In the rows, 128 means zero.
Turns in one plane each, and the order they were made in; the first pair answered
turn vigad:
[138 170 155 140 123 149 127 130]  ->  [150 110 137 136 113 150  96 139]
[128 146 126 123 111 128 143 137]  ->  [134 116 112 126 106 129 132 141]
[143 104 110  98 116 137 121 135]  ->  [133 125 100 133 144 116 162 135]
[111 116 138 183 178 124 147 118]  ->  [106 179 173 109 138 146 103 111]
turn Fege:
[116 162 145 114 109 122 119 137]  ->  [131 157 137 147 123 108 150 131]
[129 129 131 103 128 137 115 123]  ->  [117 135 141 134 149 139 125 124]
[109 149 114 136 203 119 169 102]  ->  [147 121  85  63 169 122 134 108]
[111 163 160 110 135 137  90 104]  ->  [137 165 143 162 171 105 126 100]
turn datuk:
[ 91 144 123 125 107 145 140 137]  ->  [111 135 115  93 117 147 116 128]
[104 137 117 125 109 125 155 153]  ->  [111 127 105  89 115 126 140 137]
[ 90 134 137 158 118 148 118 156]  ->  [ 88 163 143 109 130 150 110 138]
[128 116 119 105 118 129 124 123]  ->  [125 103 122 130 113 131 140 130]

Between the rows of a pair lie 2 to 4 turns.
[150  57 104 116 139 117 114 131]  ->  [100  88 147 185 163 134 133 129]	Fege, Fege
[ 96 166 166 170 152 136 139 124]  ->  [130 134 131  73  95 144  91 130]	Fege, Fege
[148 182 121 135  99 108 182 140]  ->  [ 86 132 160 132  67 155 124 153]	Fege, vigad, Fege
[108  84 113 131  89 139 117 148]  ->  [ 69 159 143 117 124 137 151 130]	Fege, datuk
[133 136 109 151 139 119 169 136]  ->  [150 151 124  91 138 130 117 125]	vigad, Fege, datuk
[142  90 106  76  90 131 103 139]  ->  [127  88 110 192 155 112 154 127]	Fege, vigad, Fege
[151 163 109  95 124 115 154 128]  ->  [160 117 109  80 113 128 103 129]	Fege, datuk
[ 97 105 146 141  99 149 100 144]  ->  [156  99 137 133 124 136  79 132]	Fege, vigad, datuk, datuk
[103 102 126 113  81 157 103 139]  ->  [136 183 113 132 126 115 168 119]	Fege, Fege, vigad
[139 165  96  93 120  99 138 133]  ->  [108 177 115 136 138 102 152 134]	Fege, Fege
[147 160 119 106 195 112 133 107]  ->  [137  55 100 117 114 136 103 149]	Fege, vigad, datuk, Fege
[138 149 156 100  99 155  81 128]  ->  [168 170 110 109 113 111 165 131]	vigad, datuk, Fege, vigad
[153 128 156  96  96 121  71 137]  ->  [142 147 137 161  83 106 161 161]	datuk, vigad, Fege, datuk
[ 80 105 124 213 171 136 171 125]  ->  [128  77  76 103  57 137 156 160]	Fege, datuk, Fege
[184 132 125  93 120 107  97 109]  ->  [158 163 146 144 170 102 121  93]	Fege, Fege, datuk
[177 168 113 141 176  87 169  95]  ->  [190 130 114 174 164  86 163 104]	datuk, datuk
[169  89 114  99 127 142  88 144]  ->  [158 134 101  58 133 135 125 131]	vigad, datuk, Fege
[124 109 126 169 100 142 130 129]  ->  [106 149 152 154 110 152 116 115]	datuk, vigad, Fege, vigad
[156 171 107 192 114 142 160 160]  ->  [175 176  94 109  77 143 143 167]	Fege, datuk, datuk
[162 144 143 160  97 129 136 163]  ->  [118 114 152 184 115 141 123 152]	datuk, vigad, Fege, vigad
[113 196 149 152 170 146 164  89]  ->  [137  92 146 206 114 160 111 126]	vigad, datuk, Fege
[134 100 147  84  93 159  51 135]  ->  [206  88  97 163 167 101 131 124]	Fege, Fege
[145 143 121  90 143 117 120 106]  ->  [111 111 132 143  92 135 137 145]	vigad, datuk, Fege, datuk
[119 163 160 162 160 131 124 114]  ->  [111 121 142 185 122 136 141 146]	vigad, vigad, Fege, datuk
[113 108 105 168 129 131 164 122]  ->  [165 104  97 137 130 122 129 117]	vigad, Fege, datuk, datuk
[146 135 127  91 132 119 106 129]  ->  [119 100 140 123 136 140  87 140]	Fege, vigad
[155 168 130  60 126 110 129 125]  ->  [140 176 149 103 177 112 125 106]	Fege, datuk, vigad, vigad
[176 143 113  94  95 138  92 137]  ->  [116  96  90 182 141 124 162 137]	vigad, Fege, vigad
[142 178 175 120 145 135 102 110]  ->  [109 180 174 140 127 135 131 118]	vigad, datuk, datuk
[172 130 120  95  69 124 109 143]  ->  [133 164 115 157 114 103 193 136]	vigad, datuk
[168  79 108 182 117 133 122 127]  ->  [108 181 130 130 160 130 167 100]	Fege, vigad, datuk
[ 67 161 152 120 176 128 116 130]  ->  [ 71  83 142 143 142 140  79 155]	vigad, datuk
[ 80 157 144 136 106 109 158 136]  ->  [121 141 117 156 159  88 165 115]	datuk, datuk, vigad
[124 144 149 215 135 116 167 146]  ->  [180 163  92 141 127  87 183 139]	Fege, vigad
[154  86 116 142 128 116  99 144]  ->  [114 155 147 135  87 126 116 155]	datuk, vigad
[152 165 115 125 150 110 192 107]  ->  [173 154 120 150 156 105 182 107]	vigad, Fege, Fege
[109 169 146  55 129 151 111 112]  ->  [117 153 170 131 194 143  97  94]	Fege, vigad, Fege, datuk
[131 186 142 137 105 142 151 144]  ->  [165 137 110 175 148 123 153 130]	datuk, datuk, vigad
[160 100 110 144 136 137 113 113]  ->  [149  93  97 123 118 143 121 119]	Fege, vigad, Fege
[124 152 108 115 137 117 172 129]  ->  [100 166 129 101 124 129 155 132]	Fege, Fege
[163 102 100 114 145 108 130 115]  ->  [110  84 121 147 150 131 132 123]	Fege, vigad
[ 86 126 163  95 132 141  96 117]  ->  [155  94 102  91 153 107 124 115]	Fege, Fege
[156 146 105 171 135  91 158 122]  ->  [153 168 114  81 104 105 117 112]	datuk, Fege
